Each path below is one point turned by a fixed rotation once a step. After each direction that follows a path, write how fast that rotation turns it, in degrees per step (0 if it stays still).
Each turn is a multiple of 5 degrees from 10 to 175, or 0.
Each row of a path follows its step; steps can be skipped.
Rotation 1:
step 0: 9,-4,12,-3,9,-10,6,9,-3,8,-7,-7,-7,2,-4,-18,2,-2,25,13,-3,1,17,7,-4,-1,-3,17,20,10,13,9,-2,6,3,7,8,7,-6,11,12,2,3,-1,6,-12,2,-7,12,15
step 6: 8,-6,-4,0,-18,-13,5,-1,-6,-6,-14,-7,13,-7,14,-6,14,10,0,-16,7,-3,-8,20,-8,5,5,11,9,-4,0,6,2,14,7,20,-6,2,0,-13,-1,3,18,3,4,-8,-11,8,-7,0
step 8: -4,-18,9,8,-14,0,11,8,8,4,3,-29,5,-13,8,-13,-2,-9,2,-1,-4,-7,-1,5,-11,4,1,13,-1,-16,10,-8,-4,5,-1,-19,5,4,-10,-9,-10,-14,12,2,-6,-6,7,-5,2,-1
step 9: 2,17,-6,8,7,-8,3,6,-3,2,-5,22,7,-5,10,1,-15,4,4,-7,8,-7,9,-12,10,-2,0,17,-1,-25,13,6,-8,6,3,11,-5,-6,-6,-14,12,-14,10,13,9,-2,-4,4,-7,2
step 13: 11,-2,2,9,-8,13,19,6,10,-13,1,-8,13,6,5,-1,5,3,2,7,-1,1,9,3,8,4,6,18,0,10,9,4,-3,-4,-21,-6,7,-10,-8,16,19,-8,2,-10,7,-4,-6,6,23,-3
step 14: -1,19,6,11,2,13,-2,3,-2,-10,-4,6,4,-12,4,-30,0,3,7,-5,-8,14,4,1,-12,-17,10,16,5,-3,-10,7,-2,-8,7,-7,14,7,0,-7,-5,11,5,5,16,2,-8,-5,-12,5
step 16: -1,-3,-7,-3,0,-2,-5,16,12,-3,-3,5,7,3,-11,-9,4,-32,14,16,-16,9,11,1,4,4,16,20,11,6,-5,-11,-1,10,-5,-4,12,0,1,-6,10,7,6,3,-3,1,-6,3,-3,-8
step 17: -2,-2,-1,16,7,10,-2,-7,0,0,-6,3,-3,-19,22,14,24,1,1,0,13,1,7,6,-12,5,4,9,13,-11,-16,17,6,12,-6,6,8,1,3,3,0,5,15,7,4,3,4,6,-6,10
step 21: 7,-9,-1,3,-10,-1,-2,-1,6,9,-4,-15,-7,-15,15,7,-9,-8,-1,17,-12,-9,2,-16,0,1,3,24,-7,12,3,-1,-1,-1,9,-12,-10,-3,0,-5,6,-8,-4,-5,21,-3,4,16,-16,-9
Directions:
1,4,-1,1,0,3,-2,1,-2,0,0,3,9,-4,-2,-2,-2,-4,2,2,-2,2,1,0,2,2,-1,-6,-4,-4,1,3,0,-1,1,4,0,2,-4,6,3,-1,-1,-2,-3,1,5,2,-2,-3  170
-1,2,-2,2,-2,-4,2,6,-4,0,-1,-4,2,5,3,4,-6,2,3,2,2,3,-2,1,2,0,0,3,2,1,-1,0,1,-1,5,5,-3,0,3,-3,3,-1,-3,0,-2,-6,4,-2,-3,-2  115
0,0,2,-4,-3,0,-1,-2,-1,-1,1,-3,-4,4,-3,0,-5,-2,0,-1,-6,3,3,0,-3,3,-2,-1,2,-6,2,1,-3,1,-1,0,2,4,-1,1,-6,-1,-4,-1,3,0,6,-4,-2,5  100
3,0,3,4,-2,2,-1,0,1,2,1,1,-1,4,-1,0,5,0,-4,-4,-6,3,-5,2,-1,0,4,4,-2,2,-4,-2,0,-2,0,6,1,1,-8,-1,-1,-1,-2,5,0,-2,-1,2,1,-2  40
3,1,0,-4,1,0,1,1,2,-3,4,1,0,0,0,3,2,-3,3,5,5,3,-5,-1,-1,1,1,3,-3,3,-2,6,1,-1,-2,-3,-1,2,1,-1,-4,1,-5,5,3,6,4,2,-2,-2  10
-3,-4,5,0,-2,2,-4,1,-7,2,1,-3,0,-1,-3,0,3,0,4,4,2,1,-2,1,4,1,-3,1,3,3,2,-2,-4,1,-3,-3,-3,0,-4,2,-1,-5,-2,-3,2,-2,0,-2,5,-4  140
